In the data rows, zero lies at 4.5, halfway between 4 and 5.
Here are some rows, each followed by its group. Groups can overlap.
[5 6 3 4 6 6 6 5 3 4 4 5 6 4 6 6 3 4 6 4 6 5 3 6 4 3 6 3 4 4 5 4 4 4 3 6 6 3 3 5 4 4 3 5 4 6 5 6] C
[5 3 1 3 4 4 4 5 3 1 8 3 4 3 6 4 3 1 3 1 5 6 3 4 4 3 6 6 4 4 6 4 6 3 4 4 5 3 3 3 3 4 5 8 1 5 5 3] O
[3 4 4 4 4 3 4 5 3 6 4 5 4 4 5 6 4 6 4 6 5 5 6 3 4 5 5 4 4 4 5 6 4 4 4 4 5 6 5 3 4 4 5 5 4 5 3 4] R
[3 4 3 1 3 6 3 6 3 1 6 6 6 4 6 6 4 1 1 4 1 3 3 3 8 5 3 4 3 4 3 4 3 1 3 3 3 1 5 3 1 4 3 6 3 3 3 1] W
[9 9 9 0 4 9 3 9 8 6 9 9 9 9 9 8 8 3 9 3 6 8 6 4 9 9 9 9 9 9 9 9 6 8 3 4 8 9 9 9 4 9 3 8 4 9 8 8] I
[3 4 3 4 3 4 1 3 8 4 0 3 3 4 3 1 6 3 3 3 3 3 1 8 4 3 3 4 3 3 5 4 6 6 6 4 3 6 3 6 8 6 6 5 3 5 6 4] E
[6 3 3 3 4 4 3 5 4 4 1 5 4 4 5 3 4 4 4 1 5 1 3 6 3 6 3 4 6 4 5 4 8 4 4 6 3 6 1 3 6 3 5 3 3 5 6 3] O
[5 4 4 6 4 3 4 3 4 6 8 6 4 4 3 6 4 4 4 6 5 6 6 3 3 3 6 6 4 8 5 6 3 4 4 4 5 5 6 5 4 6 5 5 4 3 3 4] I
[5 4 8 4 1 3 3 5 4 4 4 5 3 4 3 4 6 3 4 4 3 1 5 1 8 5 3 3 4 3 3 4 3 3 4 1 3 3 5 5 4 3 5 5 3 3 5 4] W
[3 3 3 4 3 4 4 1 4 3 4 3 3 3 5 6 1 1 3 1 3 6 1 3 4 0 6 4 3 6 3 4 6 8 3 4 8 5 5 8 4 4 6 8 3 5 1 8] W
[3 3 4 6 3 4 1 3 8 6 1 5 3 6 5 1 6 3 4 3 5 5 3 8 3 5 5 6 4 4 5 3 6 6 6 6 3 8 5 6 8 6 8 5 4 6 6 6] I
[3 6 4 6 4 6 3 5 6 4 1 1 4 4 6 3 4 3 3 3 5 5 1 8 4 3 6 6 3 4 6 3 6 6 4 6 6 5 3 6 6 4 6 6 4 6 5 6] C
[5 4 6 6 4 3 8 5 3 4 4 5 4 4 5 6 3 4 4 6 3 6 6 1 4 5 5 6 4 6 5 4 3 4 4 4 5 6 6 5 3 4 5 5 4 5 3 4] R
[6 4 4 6 6 3 3 8 4 8 6 6 6 6 5 4 6 6 6 6 6 6 8 4 3 6 6 9 8 4 6 6 4 4 6 6 3 6 6 5 4 8 6 3 4 6 5 3] I
[5 8 3 1 8 9 8 6 1 3 6 5 9 3 9 9 1 4 3 4 3 6 5 4 8 5 6 4 4 4 8 8 4 6 0 8 8 1 3 3 1 4 5 6 1 6 1 6] C
[5 6 1 4 6 6 4 5 1 4 4 3 4 4 6 6 4 3 6 4 6 5 3 4 4 3 8 4 4 3 5 4 6 6 3 8 6 3 1 3 4 3 5 5 4 5 5 4] C
[5 4 4 3 3 4 4 5 4 3 4 5 6 1 3 4 3 3 3 3 3 3 3 4 6 5 3 3 6 4 5 3 6 4 3 3 6 5 3 5 4 4 3 5 3 3 3 3] W
[3 6 6 4 6 4 4 8 4 6 6 8 6 8 8 6 6 4 3 8 1 6 6 4 8 6 3 6 3 6 5 6 0 3 4 4 3 5 8 3 1 6 6 6 4 6 5 6] I
[3 6 4 4 4 6 4 3 6 3 1 3 4 3 5 3 6 3 3 1 3 5 1 8 6 3 3 3 4 4 5 3 4 6 4 4 5 5 3 6 4 6 6 6 3 5 5 6] W
[6 6 4 6 6 6 4 5 3 4 6 3 4 4 6 4 3 4 6 4 6 6 5 4 3 3 8 4 3 4 6 4 4 6 3 6 6 5 5 8 6 4 5 5 6 6 5 6] U
[5 6 6 4 6 4 6 6 4 4 4 5 8 4 6 8 4 6 3 6 3 6 8 4 6 6 5 4 6 6 5 6 3 4 3 6 5 5 6 3 3 6 6 6 4 5 3 6] I
[3 1 4 4 0 3 3 3 4 3 6 8 1 4 3 1 4 1 4 3 5 3 3 3 1 3 3 4 4 6 1 1 4 1 4 0 3 5 3 6 6 4 3 5 4 5 6 3] O
[5 4 4 4 4 6 4 3 4 4 3 5 4 4 5 3 3 6 6 4 6 3 3 6 3 5 5 4 4 4 6 3 6 6 3 6 5 6 1 5 6 3 5 5 6 6 5 4] C
[5 4 4 6 1 3 4 1 4 4 8 3 3 4 3 4 3 3 4 4 5 6 3 1 3 1 6 1 3 6 3 4 4 4 4 1 6 3 5 5 3 6 3 8 4 1 3 3] E
[3 4 4 6 3 3 3 1 6 6 6 6 3 4 3 3 6 4 4 4 5 6 5 4 3 3 5 3 3 4 3 4 3 3 6 3 5 5 6 3 6 6 5 3 6 3 5 3] R
[1 4 6 4 1 4 3 5 6 6 3 6 4 6 5 4 8 4 1 6 3 3 6 4 6 6 1 1 3 3 1 4 3 1 6 1 1 5 5 3 4 4 6 5 6 5 8 4] E
[6 3 3 3 3 4 3 5 1 1 4 5 4 3 5 4 4 3 4 3 5 3 3 4 6 6 5 4 6 3 5 4 6 4 4 6 5 5 3 5 4 4 3 5 1 3 3 3] W
[6 3 4 4 4 3 4 3 3 3 4 5 4 3 3 3 4 3 4 1 5 5 3 3 4 5 5 4 6 4 5 3 6 4 4 4 5 5 3 5 4 4 3 6 3 3 5 3] O
[3 6 4 1 4 4 6 3 3 1 8 5 8 1 8 8 1 3 1 4 1 6 5 3 6 3 5 3 3 4 3 8 3 4 1 4 6 3 6 3 1 4 5 8 3 3 1 3] E
[8 3 6 6 4 3 3 6 4 8 3 5 3 6 3 3 6 6 6 6 6 6 6 4 3 6 5 8 8 3 5 4 4 4 8 4 3 6 6 5 6 8 6 1 4 3 6 4] I
[5 4 4 6 6 3 6 5 4 6 8 5 4 6 5 4 4 4 4 6 5 8 6 3 3 5 6 6 4 8 6 6 3 4 4 4 6 5 8 5 3 6 5 5 6 5 5 4] I
[3 4 3 3 4 4 4 3 3 1 6 5 6 1 5 6 3 3 3 3 3 6 3 3 4 3 5 4 4 4 3 6 4 4 3 4 6 3 3 5 3 4 3 6 1 3 3 4] W
[1 6 6 3 4 6 6 6 4 4 6 8 6 8 6 8 6 3 1 6 1 5 6 3 8 5 5 4 1 6 3 4 0 1 4 4 3 5 6 3 1 6 6 6 4 5 3 4] R
[5 3 3 4 3 3 1 3 4 3 3 3 4 4 5 3 6 4 3 3 5 3 6 4 4 6 3 4 6 1 3 6 6 4 6 4 3 6 3 3 6 3 5 1 4 3 6 3] W
[5 3 3 4 3 6 3 1 6 3 1 5 3 4 5 1 4 3 3 1 5 3 1 6 3 1 5 6 3 4 3 3 8 6 6 6 5 6 3 6 6 4 6 6 3 5 6 4] O
[3 4 4 4 4 4 4 5 4 4 6 5 6 4 6 6 4 4 3 6 3 6 5 4 4 6 5 4 3 6 5 6 3 4 4 4 5 6 6 3 4 4 6 6 4 5 3 4] R
[6 3 4 6 4 4 3 3 6 4 0 3 3 4 3 3 4 3 4 3 5 3 3 8 4 3 5 4 4 3 6 1 8 6 4 6 5 6 1 8 8 4 8 5 4 5 6 8] O
[5 3 4 6 4 4 4 5 4 6 4 6 6 6 5 4 6 4 4 6 5 6 6 4 4 5 5 6 6 4 6 4 4 3 6 4 5 8 6 5 4 6 6 5 6 5 6 4] I
[5 4 3 0 4 6 4 6 3 3 4 6 8 1 6 6 4 4 3 3 3 5 5 6 6 6 3 4 4 4 3 8 4 4 3 8 5 3 3 1 4 6 5 6 0 3 3 3] O
[5 4 4 3 6 4 6 6 4 4 6 5 8 4 6 6 4 4 3 6 3 6 6 4 4 6 5 6 4 4 5 6 3 4 3 6 6 5 5 3 3 6 6 5 3 5 3 4] R
[3 4 6 6 6 6 4 6 3 6 3 6 3 6 5 4 3 4 6 4 6 1 5 4 4 5 5 4 4 3 5 1 4 4 4 4 3 3 3 5 4 0 1 3 6 8 6 6] C
[6 1 6 6 3 3 6 0 6 6 4 5 1 4 3 3 4 6 6 4 6 5 6 1 1 3 6 3 3 6 5 6 4 4 8 1 6 5 5 5 8 6 6 1 8 5 3 6] I
[5 3 4 4 4 3 3 5 4 3 3 3 4 3 3 4 4 3 6 1 5 3 5 3 6 5 3 4 6 3 5 3 6 4 4 4 5 5 3 5 6 4 3 5 3 3 3 3] O
[3 4 4 6 3 1 6 3 3 4 8 3 4 4 3 6 3 4 4 6 3 6 3 3 4 3 6 3 4 4 3 4 4 4 4 0 6 5 5 5 3 3 5 6 4 3 3 4] E
[5 4 3 1 4 4 6 3 4 3 4 5 6 3 8 4 4 6 3 4 3 6 5 4 4 5 5 1 1 4 5 9 3 4 6 4 6 3 5 1 4 6 6 3 4 5 3 3] R
[5 6 6 6 4 3 4 6 6 6 4 5 6 6 5 3 6 6 4 6 5 6 6 6 4 6 3 6 4 6 6 8 3 4 6 6 3 6 6 3 4 6 5 3 4 5 5 4] I
[3 3 4 4 3 3 0 6 6 4 3 6 4 6 5 1 8 3 3 6 3 1 8 4 6 6 1 4 3 1 1 3 3 1 8 4 0 6 6 3 4 3 3 5 6 5 8 1] E
[5 6 3 3 4 4 4 5 3 3 4 3 6 3 5 6 4 3 3 4 3 5 5 6 6 6 3 3 4 3 5 4 4 4 4 4 5 5 3 3 3 4 5 8 3 3 3 3] W
[6 6 4 8 4 4 4 5 4 6 4 3 3 4 3 3 4 6 9 4 8 5 5 6 3 6 6 3 6 3 6 3 6 6 4 6 5 5 3 5 6 3 5 1 6 6 6 6] U
[3 4 4 4 3 4 3 3 4 3 6 5 4 3 5 4 4 4 3 3 5 5 5 3 4 3 5 3 3 6 3 6 4 3 4 4 5 5 5 3 4 3 5 5 3 3 3 3] W
[5 4 1 4 4 6 4 3 4 3 6 3 4 4 6 4 3 1 3 3 5 6 3 6 3 1 6 6 3 4 5 4 6 6 4 6 6 3 3 5 4 4 6 8 3 5 3 6] O
[5 3 4 3 4 4 4 5 3 3 4 3 4 3 5 4 3 3 4 1 3 3 3 4 6 6 5 3 8 4 5 4 6 4 3 4 6 5 3 5 3 4 3 6 3 3 3 3] O
[6 3 4 4 4 3 3 5 6 4 3 5 4 4 3 4 4 6 3 4 5 3 5 4 4 6 3 4 4 4 5 4 4 4 6 4 3 6 6 3 4 4 5 5 4 3 5 3] E
[5 3 4 6 3 1 6 5 6 6 3 5 4 4 3 4 4 6 4 6 5 5 6 3 4 5 3 6 6 6 5 4 4 4 6 3 5 6 5 5 6 4 6 1 4 5 5 4] R
[6 3 4 6 4 4 3 5 4 6 3 5 3 4 3 3 3 6 8 3 8 5 5 4 1 5 5 6 6 4 6 3 6 6 4 6 5 5 3 5 8 3 5 3 6 6 6 4] C
[6 4 4 8 3 4 4 1 3 4 6 3 1 4 3 4 3 4 6 6 8 6 5 3 1 1 9 3 4 6 6 3 6 8 4 3 8 5 5 8 8 4 5 5 8 6 5 6] U
[8 3 4 1 6 4 4 5 4 1 3 0 4 3 5 3 4 6 6 3 5 1 6 3 6 6 5 3 3 1 5 6 4 4 6 4 6 3 3 3 4 4 3 3 3 3 3 3] W
[6 4 3 3 8 4 6 5 3 3 6 3 4 3 6 4 1 3 6 3 5 5 3 4 3 5 6 4 6 6 6 4 6 6 3 8 6 1 3 5 3 4 3 5 3 5 3 4] O
[3 6 8 4 6 4 8 8 6 8 4 9 6 8 5 8 4 4 3 8 1 6 8 4 6 6 3 6 4 9 6 6 0 3 4 4 3 3 9 5 1 8 6 6 4 6 3 6] I
[6 6 6 4 6 6 4 5 6 4 3 5 6 4 5 4 4 6 6 4 8 5 5 4 4 5 6 3 4 4 6 8 4 8 4 8 6 5 5 6 8 6 5 3 6 5 5 6] U
[5 3 4 4 1 3 3 5 4 3 4 6 3 4 3 4 4 3 4 3 3 1 3 1 6 5 1 4 4 3 3 3 4 3 4 3 1 5 5 5 4 0 3 5 3 5 6 3] W
[6 1 6 9 3 1 1 3 8 8 3 6 3 6 1 1 8 6 6 6 8 5 8 4 1 5 5 6 4 4 5 3 4 3 8 3 1 8 6 5 8 6 5 1 8 3 8 3] R
[6 3 4 6 3 3 3 3 8 6 4 5 3 6 1 1 6 6 4 6 6 5 6 4 1 5 3 4 3 4 5 6 3 3 8 4 5 5 6 3 6 6 3 3 6 1 6 3] R
[5 3 4 6 3 4 4 3 6 4 3 5 3 4 5 3 4 3 3 4 5 5 1 6 3 3 5 6 3 6 6 4 6 6 6 4 6 6 6 8 6 6 8 6 4 5 5 6] I
[5 6 3 3 6 4 6 5 3 4 6 5 6 4 5 6 1 6 4 4 5 5 3 3 4 3 6 4 6 6 6 4 6 6 1 4 6 3 3 5 3 3 5 6 3 6 5 6] O
[5 3 6 6 3 3 8 3 6 6 6 6 4 6 3 6 3 4 3 6 3 6 5 4 3 3 5 3 6 8 5 4 4 4 4 3 6 6 6 5 4 6 6 5 6 5 3 4] I
[6 6 1 4 4 3 4 5 3 4 4 5 3 3 3 4 4 8 6 4 6 6 3 6 3 5 5 3 3 6 5 6 4 3 6 4 3 3 6 3 4 3 5 3 4 3 5 3] E
[5 6 4 4 6 4 4 6 4 4 4 5 4 4 5 4 6 4 4 6 5 6 6 4 4 6 5 6 4 4 6 6 3 4 6 6 5 6 6 3 4 6 5 3 4 5 5 4] I
[1 3 6 4 3 3 4 5 6 6 4 8 4 6 5 3 8 4 1 8 3 3 6 3 6 5 0 4 1 6 1 4 1 1 6 3 1 6 6 3 4 4 6 5 6 5 6 3] R
[6 3 4 4 4 3 6 3 4 4 4 3 1 4 5 3 4 8 6 4 5 3 6 1 3 6 5 3 4 4 5 6 4 6 8 3 6 5 5 5 6 4 5 1 6 6 5 6] I
[6 4 4 4 6 6 6 3 4 4 4 5 4 4 5 4 1 6 6 4 6 5 3 4 3 5 6 4 6 4 6 4 6 8 3 6 6 5 3 6 6 3 6 5 6 6 3 6] C
[1 6 6 4 6 4 6 8 4 8 6 8 6 9 6 6 6 4 3 8 1 5 6 4 8 6 3 6 4 6 5 6 1 3 4 4 3 5 8 3 0 4 6 5 4 6 6 6] I
[6 4 6 4 6 3 4 6 4 4 4 5 6 4 3 4 4 6 4 6 5 5 6 1 6 5 3 6 4 6 5 8 3 6 6 8 5 5 6 5 4 6 5 5 3 3 3 3] R
[3 4 1 3 3 4 3 3 4 3 6 5 6 3 5 4 4 3 3 3 3 5 3 4 4 3 5 3 3 3 5 6 4 3 4 4 5 5 5 3 3 4 5 6 3 1 5 1] W
[3 3 4 1 1 4 3 5 4 3 4 6 4 4 3 4 6 1 3 3 3 1 3 3 6 5 1 3 4 4 3 4 3 1 4 3 3 3 5 5 3 3 3 6 3 3 5 3] W
[5 4 8 6 6 4 6 9 6 9 4 9 4 9 6 6 6 4 6 8 3 6 8 4 4 8 5 9 8 8 8 3 3 1 6 3 3 6 8 6 1 6 6 3 6 8 6 6] I
[3 6 4 3 8 6 8 8 3 6 6 8 8 6 8 8 4 4 3 6 1 8 6 6 6 8 5 6 8 6 6 8 4 4 3 6 5 6 6 3 3 6 6 5 3 5 3 4] I
[6 3 4 6 3 1 4 1 6 4 6 3 3 4 3 3 4 4 4 4 5 6 5 3 1 3 5 3 3 6 3 4 4 4 4 3 6 5 6 5 4 4 5 5 6 3 5 4] E
[5 4 4 3 4 3 3 5 3 3 3 3 6 1 5 4 4 3 4 3 5 5 3 3 6 6 3 3 6 3 3 6 6 4 3 4 5 5 5 3 4 6 3 5 3 3 3 4] W
[3 3 8 6 3 3 4 5 6 6 6 6 3 6 3 4 6 4 3 6 3 5 6 1 6 3 1 3 1 6 1 4 1 3 6 3 3 5 8 5 4 4 5 5 6 5 5 4] E
[3 3 4 3 1 4 3 5 4 3 3 6 3 4 3 4 6 1 3 3 3 0 5 3 6 5 3 4 4 3 3 3 4 1 4 1 3 5 5 6 3 3 3 5 4 5 6 3] W
[5 4 3 6 4 6 3 3 4 4 4 3 3 4 5 4 4 3 4 4 6 6 1 6 3 1 6 6 1 4 5 4 6 8 4 6 6 5 5 8 8 6 6 6 4 5 3 8] U
[1 6 4 1 3 4 3 6 4 3 4 5 6 4 5 4 6 3 3 3 1 3 3 3 8 5 1 4 4 4 3 6 1 1 4 3 3 1 5 3 1 3 3 5 3 5 6 3] W
[3 3 8 4 1 3 3 3 6 6 4 6 3 6 3 3 6 3 3 6 5 3 5 3 4 3 1 3 3 4 1 4 1 1 6 1 3 5 6 5 4 4 5 5 6 3 5 3] E
[5 8 3 3 8 8 4 6 3 4 4 3 8 4 8 4 3 6 4 4 6 5 3 6 6 6 5 6 4 3 6 6 6 6 3 8 5 5 3 3 4 1 5 5 4 6 5 4] C
[6 3 4 6 4 3 1 5 6 6 4 6 4 6 3 3 8 6 4 6 6 5 6 6 3 6 5 6 4 3 3 4 4 3 8 4 3 6 5 3 6 6 6 3 6 3 6 3] R
[5 4 4 4 1 3 1 3 4 4 4 3 4 4 3 3 6 4 4 4 6 5 5 3 3 5 5 4 4 3 3 4 6 3 6 3 3 6 5 5 6 4 5 3 4 3 5 3] E
[6 4 3 4 6 3 6 6 4 8 3 5 1 6 3 3 4 8 8 4 6 5 6 8 4 5 5 6 8 4 6 4 4 3 6 6 3 6 6 3 4 4 5 0 4 5 6 3] I
[5 6 4 4 4 6 4 5 4 4 4 5 4 3 6 6 4 6 6 6 6 5 5 4 4 5 6 3 6 3 5 6 6 8 3 6 6 6 5 6 6 4 5 5 6 5 5 8] U
Which 3 other groups have their centres nearest to the centre of group E, nearest first?
R W O
Which 3 groups are nearest to each row below, nearest first, going by the distance to the centre of the group?
[3 3 6 6 3 3 3 5 6 8 4 8 3 8 3 3 8 6 3 6 5 3 8 3 4 5 1 4 1 4 1 3 1 1 8 3 1 6 8 3 6 3 5 5 6 5 6 3]: R E I
[5 3 4 4 3 3 1 6 6 4 3 3 4 4 3 3 6 4 4 4 5 3 5 6 4 8 1 4 4 3 3 4 6 4 6 4 3 8 3 3 6 3 5 1 4 5 6 3]: E R W
[5 4 6 6 6 3 6 6 4 6 4 5 6 6 5 6 3 6 4 6 3 6 8 3 6 6 3 6 8 6 6 6 4 6 4 4 5 6 6 5 3 6 5 3 4 5 5 6]: I R C
[3 3 4 4 1 4 1 5 4 4 3 6 3 6 3 1 8 3 4 3 5 1 5 3 6 5 1 4 4 3 1 1 4 1 6 3 1 5 3 5 4 3 1 3 4 5 8 1]: E W R
[5 4 3 1 6 6 6 5 3 1 4 5 8 1 6 8 3 3 3 1 3 5 3 4 8 5 5 4 6 6 5 4 4 6 1 4 6 3 3 3 1 4 3 6 1 5 1 4]: W O C
[5 1 4 3 4 4 3 5 4 3 3 5 6 3 5 3 4 4 3 3 5 3 5 4 3 6 3 4 6 3 5 4 6 3 4 6 5 5 3 5 4 6 3 5 3 3 6 3]: O W E
[5 3 3 6 4 6 3 5 4 4 3 5 4 6 5 3 4 3 3 4 5 5 5 6 3 3 5 8 3 6 5 4 6 4 6 6 5 6 5 8 6 8 6 6 4 6 5 6]: I O U
[3 6 6 4 6 4 8 6 3 4 4 5 8 4 6 8 4 6 3 6 3 5 6 4 8 6 3 4 6 6 5 6 3 4 3 6 5 5 6 3 3 4 5 6 3 5 3 4]: I R W
[6 4 6 4 6 3 4 8 4 6 4 6 6 6 5 4 6 4 6 6 5 6 6 6 3 8 6 8 8 6 6 4 6 3 6 6 3 6 6 5 4 8 6 3 4 5 5 4]: I R C
Which 3 other groups have their centres nearest to the centre of group R, nearest first?
E I W
Which 3 groups are nearest to each row below, nearest first, going by the distance to the group's nearest row?
[3 4 3 3 4 6 3 6 4 3 3 3 8 3 5 3 6 4 3 4 5 5 5 8 6 8 3 4 4 1 3 8 4 3 4 4 3 3 5 3 3 6 5 5 3 1 5 1]: W O E
[5 4 6 4 6 4 6 5 4 6 4 6 6 4 5 6 4 4 3 6 3 6 6 4 6 6 6 4 4 4 5 4 3 3 4 4 5 8 5 5 4 6 6 5 4 5 3 4]: R I W
[3 3 6 4 3 3 1 5 9 4 1 6 3 3 1 1 8 8 4 6 5 1 3 6 4 6 1 4 3 3 1 3 4 3 6 3 1 5 6 3 8 4 0 3 4 1 6 3]: E R W
[5 4 6 4 6 3 6 6 3 6 4 6 6 6 6 8 3 4 4 6 3 6 6 3 6 5 6 6 8 6 6 6 3 4 4 6 6 6 6 5 3 8 5 6 4 5 3 6]: I R O
Group R spreads out most along one direction. Which 3 other groups' directions of most spread are closest to that one, closest first?
C O I
Which 2 groups are nearest to each row below, nearest first, going by the average distance to the group's rows?
[5 4 6 4 4 6 4 3 6 4 3 3 3 4 5 3 4 3 3 4 6 6 3 6 3 1 6 6 1 6 6 3 6 6 4 6 6 6 5 8 8 6 8 6 6 6 5 8]: U C
[6 3 4 4 3 3 3 3 4 3 6 3 4 3 3 4 3 3 6 3 5 5 3 3 4 3 6 4 6 4 3 3 6 4 4 3 5 3 5 6 4 4 3 5 3 3 5 3]: O W
[5 4 8 4 6 4 8 3 4 4 4 5 4 3 5 6 3 8 6 4 3 6 8 1 6 5 5 1 4 6 5 8 3 6 4 3 8 3 5 5 4 4 5 5 4 3 1 6]: R U
Which 3 groups are nearest to each row below, nearest first, going by the average distance to the group's rows?
[6 4 4 6 6 3 4 6 4 6 6 6 4 6 5 6 4 4 4 6 5 6 6 4 3 6 6 8 6 6 6 6 4 4 4 4 5 6 6 5 3 6 6 3 4 5 5 4]: I R U
[5 4 4 6 3 3 3 5 4 4 4 5 4 3 3 3 4 4 4 4 5 5 5 3 4 5 3 4 4 3 3 4 4 4 6 3 3 5 6 5 4 4 5 3 4 3 5 3]: E W R
[3 8 3 4 6 9 4 5 4 3 3 3 6 4 8 4 6 6 4 6 6 5 6 6 4 5 8 3 3 3 5 4 4 4 3 8 6 5 3 6 6 6 6 6 6 6 5 6]: U C O
Which 3 other groups have their centres nearest to the centre of group U, nearest first?
C O I
Which 3 other groups have their centres nearest to the centre of group W, nearest first?
O E R
Which 3 other groups have their centres nearest to the centre of group C, nearest first?
O U W
Group E spreads out most along one direction. Which 3 other groups' directions of most spread are closest to that one, closest first?
W O C
Which 2 groups are nearest to each row below, nearest first, going by the distance to the group's nearest row?
[5 3 3 6 4 4 6 1 4 4 6 6 3 4 5 4 1 4 4 4 6 5 5 3 1 1 6 4 4 6 5 3 6 6 3 4 6 5 1 6 6 3 3 5 6 5 3 6]: C U
[6 6 0 3 4 4 4 5 4 3 3 5 3 3 3 3 4 6 6 3 6 5 3 8 4 5 3 4 4 6 5 4 6 3 4 4 5 5 5 3 4 3 3 3 3 5 5 3]: E O
[1 4 6 3 3 4 4 6 4 6 1 6 6 6 3 6 8 4 3 6 3 1 5 4 9 6 1 1 3 3 1 4 1 1 4 3 3 5 5 3 3 3 5 6 4 3 6 3]: E R
Which 2 groups are nearest to each row below, nearest first, going by the distance to the centre of the group?
[3 6 3 3 4 6 3 5 3 1 6 3 8 3 6 6 4 3 3 3 3 6 5 4 6 5 3 3 3 3 5 6 4 3 3 4 5 3 5 3 1 6 5 8 1 3 3 3]: W O
[5 4 4 6 4 3 4 5 4 4 4 3 4 3 3 4 4 4 4 4 5 5 5 4 4 6 5 4 4 3 3 3 4 4 4 3 5 5 5 5 4 4 5 5 4 3 5 4]: E W
[5 3 3 6 4 4 3 3 4 3 3 3 4 4 5 3 4 3 3 1 5 5 3 6 4 3 5 6 3 4 5 3 8 6 4 4 5 6 3 6 8 4 6 6 1 5 5 6]: O C
[3 4 8 4 4 3 3 6 4 6 4 6 4 6 5 4 6 4 3 8 5 3 6 3 6 5 1 4 1 3 1 4 1 1 6 3 1 5 8 5 3 4 5 6 4 5 5 3]: E R
[5 3 6 4 4 3 1 6 6 4 1 3 4 4 5 3 6 6 4 6 5 3 6 4 4 8 1 6 4 1 3 4 6 4 6 6 1 9 5 5 4 3 5 3 4 5 8 3]: R E
[3 4 4 3 4 3 6 5 6 4 3 5 6 3 5 4 4 6 3 6 3 5 6 6 6 5 3 3 4 6 5 6 3 4 4 6 5 5 5 1 4 6 5 5 4 1 3 3]: R E
[3 9 3 1 9 9 9 5 0 1 6 5 8 1 9 9 0 4 3 4 1 8 5 6 8 5 8 3 4 4 8 6 4 8 0 8 9 1 3 5 1 4 5 9 3 6 0 6]: C O
[5 1 8 8 3 0 4 3 9 6 3 5 0 6 0 1 6 6 6 6 6 1 3 3 3 5 5 4 8 4 3 0 4 4 8 1 3 6 8 6 8 4 1 1 8 3 8 4]: E R
